Rotation paths and how fast each direction turns (degrees a step):
Each turn is a multiple of 5 degrees from 10 to 175, or 0.
Each row of a path follows its step; steps can be skipped.
Rotation 1:
step 1: [-0.19  1.63 -0.97  0.06  1.48 -1.97  1.87  1.12 -2.62 -0.77 -0.97 -1.39
 -1.86  0.50 -1.63 -1.54  1.51 -2.60 -1.24 -1.21  0.18  1.23 -0.64 -2.07
 -0.59  3.21 -0.56 -1.41  0.19 -1.55 -0.12  2.14  0.43  0.58  0.67  0.63
  1.57  2.67 -1.91 -1.11  0.34  0.62 -2.32  0.24  0.17 -3.25  1.79  2.04
 -1.63 -1.20 -0.09 -0.49  1.14]
step 3: [ 1.23  0.69  0.15  0.56  1.03 -0.20  0.71 -1.80 -0.15  2.19  2.19  1.79
  0.45  0.75 -1.93 -0.67 -1.75  0.05 -0.13  1.41 -1.25 -2.67  0.65  2.60
  1.90  0.31 -1.88 -0.53 -1.89  1.00 -3.42 -1.51  1.22  1.86 -3.65  1.54
 -0.27  0.04  1.41 -0.64 -0.51  1.94 -2.50  2.05  0.18 -0.39 -1.61 -0.53
 -0.55 -1.32 -0.67 -1.36  0.51]
step 8: [ 2.36  0.16 -1.01  2.83 -0.62  2.17 -0.60  1.03 -2.25 -2.62  1.64 -0.84
 -0.10  0.69  0.82  0.20  0.01 -3.16 -1.04  1.43 -2.11 -1.19 -1.68  1.40
  2.43  1.47 -0.93  1.45 -1.01  3.20  2.63 -1.40  0.51  0.99 -2.57  1.51
 -0.94 -0.46  0.81  0.25  1.25 -0.72 -0.12  0.02 -1.61 -0.34 -1.71  2.09
 -0.41  0.67 -0.19 -0.92  0.17]
step 17: [-3.01  0.58  0.74 -0.85  0.61  0.66 -3.52  1.62 -0.09 -0.52  2.54 -2.19
  0.99 -0.46  1.56  2.38 -1.31  2.34  2.37 -0.61  1.09  0.47  0.04 -0.72
  1.20  1.09  1.05 -1.78  2.94  1.96 -0.69 -1.83 -2.29  1.52 -0.43 -0.82
 -1.60 -0.88 -0.07 -1.65  1.50 -0.69 -0.34 -0.10 -0.32  1.65  1.92 -0.55
  0.17 -1.22 -0.05  1.08 -2.24]
step 19: [ 0.67 -0.20  1.31  2.16 -0.39 -0.30 -0.41 -0.27 -2.87 -3.92  0.23 -0.20
 -0.28  0.64  2.28 -2.56  0.04  1.29 -1.02  1.01  0.06 -1.47  0.21 -1.17
 -2.10  0.95 -2.51  3.20  1.91 -0.80  3.46 -1.19 -0.47 -0.39  0.75 -0.72
 -1.28  1.85 -1.77 -0.71 -2.22 -1.34  1.34 -1.34 -1.33 -0.48 -1.23 -1.06
 -1.40 -0.49 -0.32  0.07  0.50]
step 21: [-2.65 -0.52 -2.46  0.76 -0.13  0.17  3.46 -2.78 -2.48 -0.44 -0.71  0.27
  2.00  1.19 -0.60 -0.35  0.81 -3.37 -1.13  1.40  1.89  1.37 -1.53 -1.70
  1.18 -0.22  0.45 -1.44 -0.13  0.72 -0.52  0.94  1.80  1.05 -2.16 -0.93
  0.65  1.85  1.03 -0.11 -1.50 -0.09 -1.46  0.99 -1.25  0.16  0.11  0.76
  0.20  2.16  1.77  2.21  1.94]
step 23: [-3.02  1.75  1.39 -1.82  0.96  0.92 -1.45  0.42  2.11  0.37  2.19  0.59
  0.84 -0.49 -1.38 -1.62 -0.51  0.83  1.01 -0.27  0.42  1.16 -2.68  0.84
  2.50  1.25  0.96  1.55 -1.79 -0.54 -0.33 -1.12 -1.92  0.42 -2.95  0.06
  0.37  0.14 -1.32  1.00  0.03  2.91 -4.16 -1.05  0.97  0.84  1.15 -0.27
 -0.96 -2.41 -0.64 -0.47 -0.98]
[-0.17  0.33 -0.02  0.46  0.12  0.48  0.09  0.02 -0.06  0.34 -0.64  0.08
 -0.35  1.00  0.27  0.11 -0.48  0.67  0.62 -0.15 -0.17  0.68  0.22  0.32
 -0.82  0.15 -0.41 -0.65  0.50 -0.35 -0.26 -0.06 -0.11  0.87 -0.73 -0.63
 -0.05  0.19 -0.17  0.10 -0.36 -0.32  0.38 -0.50 -0.01  0.79  0.09  0.03
  0.34 -0.15 -0.34 -0.33  0.66] => 170
[-0.23  0.63 -0.46  0.59 -0.21  0.67  0.04 -0.07 -0.49  0.33  0.58  0.02
 -0.51 -0.23  0.23  0.14  0.09 -0.42 -0.05  0.01  1.15  0.18 -0.06  1.15
  0.34  0.10 -0.11  0.47 -0.81  0.05 -0.11  0.64  0.35  0.62  0.38  0.04
  0.56  0.27  0.12 -0.51  0.51 -0.34 -0.40  0.23  0.25  0.42  0.30  0.47
  0.07  0.20  0.13 -0.26  0.31] => 55
[-0.27  0.35 -0.41 -0.29  0.63 -0.52  0.06 -0.01 -0.25 -0.68  0.62 -0.40
 -0.67  0.00 -0.23 -0.49 -0.15  0.26  0.04 -0.27 -0.26  0.45  0.79 -0.70
  0.53 -0.62 -0.02  0.64  0.04 -0.48  0.33  0.02 -0.83  0.44  0.30  0.02
  0.17 -0.03  0.19  0.07  0.44 -0.38  0.08 -0.47 -0.03 -0.49 -0.35  0.10
  0.56  0.41 -0.44 -0.93  0.43] => 60
[-0.34  0.16 -0.17  0.28  0.14  0.24  0.12  0.01 -0.59 -0.09 -0.76  0.02
 -0.35 -0.19  0.97 -0.34  0.23  0.14 -0.86  0.17 -0.14  0.01 -0.48 -0.53
 -0.46 -0.41  0.05  0.28  0.03  0.20 -0.44  0.97  0.66  0.24 -0.18  0.12
 -0.08  0.19  0.05  0.14  0.56  0.64  0.81 -0.69 -0.28 -0.59 -0.47  0.56
  0.31 -0.40  0.14  0.03 -0.66] => 55
[-0.50  0.59  0.14 -0.41  0.22  0.06 -0.79 -0.56 -0.48 -0.03  0.01  0.36
  0.63  0.36  0.49  0.24  0.15 -0.11  0.04 -0.09 -0.03 -0.26  0.15 -0.46
  0.41  0.82  0.07 -0.23 -0.19 -0.48  0.47  0.11  1.01 -0.28 -0.11  0.62
  0.69  0.24 -0.13  0.40 -0.49 -0.14  0.25 -0.65 -0.02 -0.30  0.01  0.10
 -0.55  0.83 -0.51  0.09  0.75] => 35
[-0.56  0.68  0.40  0.08  0.05 -0.50  0.57  0.55 -0.06 -0.17 -0.77 -0.09
  0.22  0.35  0.85  0.18 -0.59  0.21 -0.68  0.31  0.23  0.45 -0.40  0.14
  0.30  0.66  0.52 -0.43  0.04 -0.17  0.24 -0.20 -0.05 -0.06  0.51  0.27
 -0.40 -0.52 -0.16  0.29  0.38 -0.19 -0.82  0.41  0.86 -0.21 -0.02 -0.63
  0.53  0.24 -0.03 -0.47 -0.28] => 65
